In the rows, zero is written as 128.
Rows swapped in pairs by one turn or mirror: which row each one swaps with
The rows were stretched afterwards, more along some directions than others.
Tegi: [125 137 103 143 138 138 100 147 127 142  83 135 130 122 112 152 139 114
 135 145 141 180 117 136  95]
zib: [153 148 107 145 153 154 136  98 112 140 126 143 118 106  88 149 130  77
 161 122 141 159 143 133 129]
Nusok: [121 140 103 133 137 146 110 161 131 132 110 137 152 137 118 172 139 122
 120 149 131 153 131 146 112]
sudep: [168 164 128 134 145 107 109 105 118 151 129 116 117 113 121 130 164 130
 160 136 135 135  92 130  88]
Bem: [ 99 128 110 140 152 151 102 104 119 145 116 129 112 155 126 145 119 118
 122 137 158 164 104 144 127]
Mezun: [ 94 103 111 133 150 153 118 107 136 141 124 131 123 163 122 129 119 116
 117 128 154 147  96 138 135]
felu: [144 131 114 120 117 161 121 131 129 124 113 132 161 137 109 167 165 115
 135 120 110 180 104 119 112]
leto: [133 129 143 123 120 150 122 119 112 157 129 123 143 119 107 144 146 108
 139  96 113 153 114 133 137]
gadol: [101 110 120 139 160 157 108  98 126 140 127 123 119 170 134 132 120 124
 123 131 157 166  87 137 127]
ner: [154 181 133 157 109 134  89 124 113 149 108 120 158 132 114 174 165 128
 136 141 107 164 156 134  88]
sitat: [132 108  99  98 159 155 122 111 117 141 146 112 149 137 108 131 120 125
 133 111 138 150  85 126 119]
fub: [128 140 123 137 159 127 102  95  99 139 137 114 114 135 125 135 146 120
 159 164 182 155 120 157  93]
ven: [115 107 127 107 141 121 123 106 123 116 143 120 126 140  97 123 134 106
 130 134 134 131 118 123 131]
nezu: [137 141 121 145 155 125 100 101  99 148 129  99 105 132 135 144 151 120
 154 165 181 161 118 160  86]
zopel: [147 166 109 134 123 121 128 132 136 160 108 135 140  96  73 149 166 109
 145 125 129 154 141 141  96]
tivu: [135 140 133 134 111 137 116 126 128 140 107 134 136 143 150 175 138 127
 104 120 105 150 129 133 128]
bivul: [137 135 130 136 113 141 114 120 134 156 116 126 134 150 133 167 135 138
 105 121 108 140 106 127 123]
Boman: [119 135 113 126 172 144 101 110 107 131 144 138 143 128 102 121 133 125
 161 116 144 155 118 124 130]
Duzi: [136 141 130 139 112 135 107 131 129 152 102 132 125 147 140 163 139 130
 103 124 110 141 120 126 117]
vin: [150 161 129 146 131 118  97 119 106 124 132 146 127 118 110 129 148 140
 160 155 115 141 142 101 114]
Figil: [133 137 122 139 166 125 108 100 106 146 136 105 111 128 125 133 150 118
 164 160 184 153 108 161  86]
nafim: [125 136 119 149 125 134  83 101 117 152 113 116 121 133 113 159 138 139
 134 175 160 158 134 128 128]
pur: [162 163 139 134 137 109  95 103 115 148 133 117 123 119 124 129 164 145
 155 145 125 136  98 124  94]
Votod: [148 144 133 138 122 136 117 130 130 160 113 129 133 136 140 163 143 133
 107 114 109 138 119 135 119]
roze: [137 147 143 140 100 141 106 128 118 154 110 126 136 148 142 181 148 134
 105 123 104 147 120 132 123]
fulik: [ 97 109 118 128 153 155 114 103 118 141 126 129 120 159 128 145 118 113
 122 121 158 160  95 146 137]
Gilo: [155 148 119 121 139 127 148 126  92 140 121 131 108 109 126 174 146  95
 122 135 148 140 147 149 126]
Nolo: [166 166 132 133 133 106 107 107 120 149 121 110 114 113 126 136 166 129
 157 140 136 138 104 132  80]
Fugol: [133 121 103 137 163 126 126 123 155 134 113 104 148 131 103 142 144 110
 143 155 159 153  68 152  74]
Rufe: [165 155 113 148 154 148 130 106 106 139 137 127 132 132 112 144 117 102
 129 143 121 147 146 129  96]
fuf: [172 169 125 135 131 109 101 105 113 151 120 115 116 107 119 140 161 127
 158 141 128 138 107 130  89]
devoz: [138 156 121 152 157 123  95  97  90 149 133 113 112 124 124 135 146 127
 169 172 176 153 118 155  89]
Dotaf: [129 141 113 143 153 153  97 121  95 116 123 156 141 132 103 144 128 123
 158 148 149 176 127 121 133]
piz: [131 139 118 142 155 125 109 102  99 141 138 104 114 126 134 138 147 122
 166 157 172 154 112 156  92]
vol: [126 156 133 137 152 151 117  78 116 124 142 135 123 138 106 138 112  96
 159 117 121 149 112 122 152]
situ: [150 159 120 156  97 123 108 132 111 154 102 123 155 113 119 185 158 130
 148 134 116 165 143 122 103]
popan: [124 128 109 131 156 132 123  99 130 134 110 123 114 157 101 129 141 114
 144 156 163 149  59 115 103]
vamo: [142 152 139 143 145 138 114 118 129 121 145 158 168 141 104 139 162 146
 132 154 107 154  98 107 122]
domo: [ 99 119 108 137 163 150 109 104 121 139 122 138 111 153 117 134 115 115
 129 130 159 156  88 133 134]
Kubo: [134 135 118 140 161 131 100 102  95 141 135 109 111 129 127 138 146 118
 158 164 177 160 118 158  94]
fitam: [145 114 145 129 142 138 135 106 113 120 153 103 112 127 142 128 134 103
 125 127 127 134 140 132 125]
bemo: [159 165 125 153 110 141 102 119 112 157 115 138 144 117  78 154 149 116
 148 138 123 142 140 123 121]
kuvup: [167 173 122 141 128 106 112 107 121 150 123 111 119 109 120 136 165 125
 160 140 128 134 104 132  78]
pev: [132 159 115 140 126 130 101 105 108 146 125 118 149 116  87 168 157 118
 165 155 155 168 123 154 104]
lozur: [164 173 125 137 125 106  92 109 107 154 119 115 117 109 122 135 163 142
 160 149 133 134 108 129  86]
vobin: [105 112 117 138 158 160 119  98 121 133 136 135 118 166 128 140 112 119
 117 131 147 159 100 135 136]
Bored: [135 136 127 139 118 134 113 138 132 164 112 132 143 141 132 171 136 140
 109 124 114 136 119 136 120]
zupe: [123 131 106 134 134 144 132 119 122 130 139 140 153 129  87 122 158 112
 143 112 125 163 107 109 118]
lef: [133 145 143 137 115 138 103 127 123 155 119 132 140 149 142 163 142 146
 113 118 100 138 107 124 127]
gilob: [101 117 119 130 148 158 115  93 122 130 132 132 119 166 125 132 116 116
 118 122 141 167  98 127 137]
Zus: [134 148 119 148 158 122  90 100  98 151 127 106 108 127 126 144 147 128
 157 177 181 159 123 161  88]
kesef: [147 159 131 160 146 141 105 103 119 161 124 121 138 144  84 154 141 124
 154 165 149 159 127 150  92]
nagun: [161 167 129 131 126 103  99 108 118 151 117 117 116 114 123 139 162 136
 154 146 137 130 115 130  86]
Zopi: [147 143 126 112 158 138 114 109 104 127 141 141 121 121 107 130 131 132
 150 117 128 156 126 120 137]
duda: [119 133 147 135 134 139 104 112 113 132 131 127 150 142 119 145 148 141
 165 135 129 177 118 120 119]
Vife: [128 134 116 127 135 110 116 128 113 118 109 120 130 125 116 178 135 103
 127 165 147 157 154 154 104]

Swapped with vin: pev
Swapped with Tegi: leto
Swapped with fub: nagun
Swapped with vamo: nafim
Swapped with fulik: Duzi

